A single turn carries every row of the set below to another of its rows. Some are shown first; where does it send the rows asked next?
fer: [-11 -11  -7  29   5 -16 -13  -5  36 -17  -2 -19   9  15   7  -8 -33 -30
  -8  -7   0 -24  24]
Dipat: [  0  -8  -6 -15   7  -5  -9  10   6 -11 -35  14   9  12 -19   0   1 -20
 -16 -16  27 -57  14]
nepe: [-10  -7 -13   3 -10  -4 -12 -17  19 -23 -41   8   2  11 -22   1   9 -14
 -22  -7  30 -42  22]
rifor: [ -7  -7 -13 -20  -7  14   5  -5  -8  -1 -14  15  17  19 -17   7  -9 -18
 -12 -20   9 -57  15]
deses: [  4  12   9  -3 -22   0   3  34   0  -6  18  -3  29 -13  -6 -34 -11 -23
 -22  -7 -15 -26   6]
Novu: [ 11  -5 -14 -18  -3 -16 -11  30  12 -12  25  21   8 -23 -15 -22   6  -4
  10  13  26   5   0]
linu: [-13 -17   8  30   5  -3  -1 -15  13  -6  13 -20  -4  15   4  -9 -33 -32
 -14 -19   1 -29  28]
ponin: [  1 -42   6  39  -8  -4  -8   7   7 -42 -31   4   7  -6 -20  -8  20   2
   0 -10  20 -24  17]
Fol: [ -1  21  25  16   3 -12  -5  38   9   1  -4   9  -4  -4 -13 -20   9 -37
 -42   0   8 -10  15]
bezil: [ -3  -1   0   1   1 -12  -7   5   7  -6  24  26 -18 -16 -19 -12  17 -11
  -7  14  35  23  15]
gegop: [ 14 -17 -13   1 -11  22   5   0   5 -17  13   9  -9  -7 -29   5  31  22
  25  -7  -8   1   8]
suto: [ 23 -20 -27 -15 -10   4  -2  24  -4  -2  26  15  -1 -25 -21   5  -8  13
   3  16   4  -1  -1]
nira: [-15 -13  -5  10   4  15  12  16 -11  -3   2  35  30  33  -4  19   0 -23
  10 -13 -13 -17  16]
bupe: [ 11   1 -10  13 -32  10   5   3   0 -15  -1 -13  16 -22 -10  -2 -23   5
 -32   9 -34 -12  11]
topak: [  5 -22 -14  30   8 -10 -15  21  35  -6  -5 -21   1  17  -2   3 -31 -30
 -14  -5  -2 -40  16]
ralaf: [  6 -28  17  10  31 -10   2  25 -14 -22 -32  25  15   4  -7  10  -5  -9
   8 -18   7 -25  15]
kof: [-12  14   6  55   3 -15 -16  20  24   6  17  16   4  -6 -22   4 -16  22
 -27   5   2  -1  15]
Fak: [-17  -7 -20  -2 -23  15   1 -32   4 -13 -19   9  10  18 -19   8   0 -12
 -18 -11  11 -41  23]
galu: [ 10 -15 -14   4  -5   8   3  -2  -9   3  25  20 -28 -18 -24  15   4   7
 -13  18  14  18  13]
Nav: [ -8   9  15  47   4 -17 -17  40  21   9  25  14  10  -9 -24 -14 -12  15
 -22  -5  11 -18   9]
Rano: [  3 -28   1  31   8   2  -4  12  12   5  10 -22 -11  17  -5   2 -31 -31
 -19 -17  -1 -45  20]
Luk: [ -8   8   5  45  -2  -8  -8  10  10   4  25  11  15 -14 -17   3 -33  32
 -19  -1 -12  -6  12]
godi: [ 11 -10   3   6  11   5  -1  -3   8 -21  -6  16 -23  -9 -26   7  36  15
  18  -6   7  13  15]
Nuza: [ -4   4  14  37   0 -10  -9  30   6   7  34  10  20 -17 -19 -15 -28  26
 -14 -11  -3 -23   7]
buzod: [-20 -27 -17  38 -34  21   1  -3  10 -22   3  14  22  23 -18   1  25 -12
   3  -4   1 -17  18]
Lomo: [  6   9   5  33  -7  -3  -2   7   9  -9 -23  -1 -17 -12 -16  12  -3 -10
 -52  16 -11   4  21]
lofil: [ 12  -5 -10 -15   0  15   2  24   9  -8  20  20   5   3 -23  -4  31   5
  33 -12  -6  -5   3]
Duz: [  9   2   5  -9  22  -3  -2  22  13 -13   1  26  -8   1 -20  -2  36  -1
  28 -10   9   8   9]

nepe -> Fak
suto -> Novu
Now find these:
ralaf -> ponin
Lomo -> bupe
Rano -> topak
godi -> gegop
Nuza -> Nav

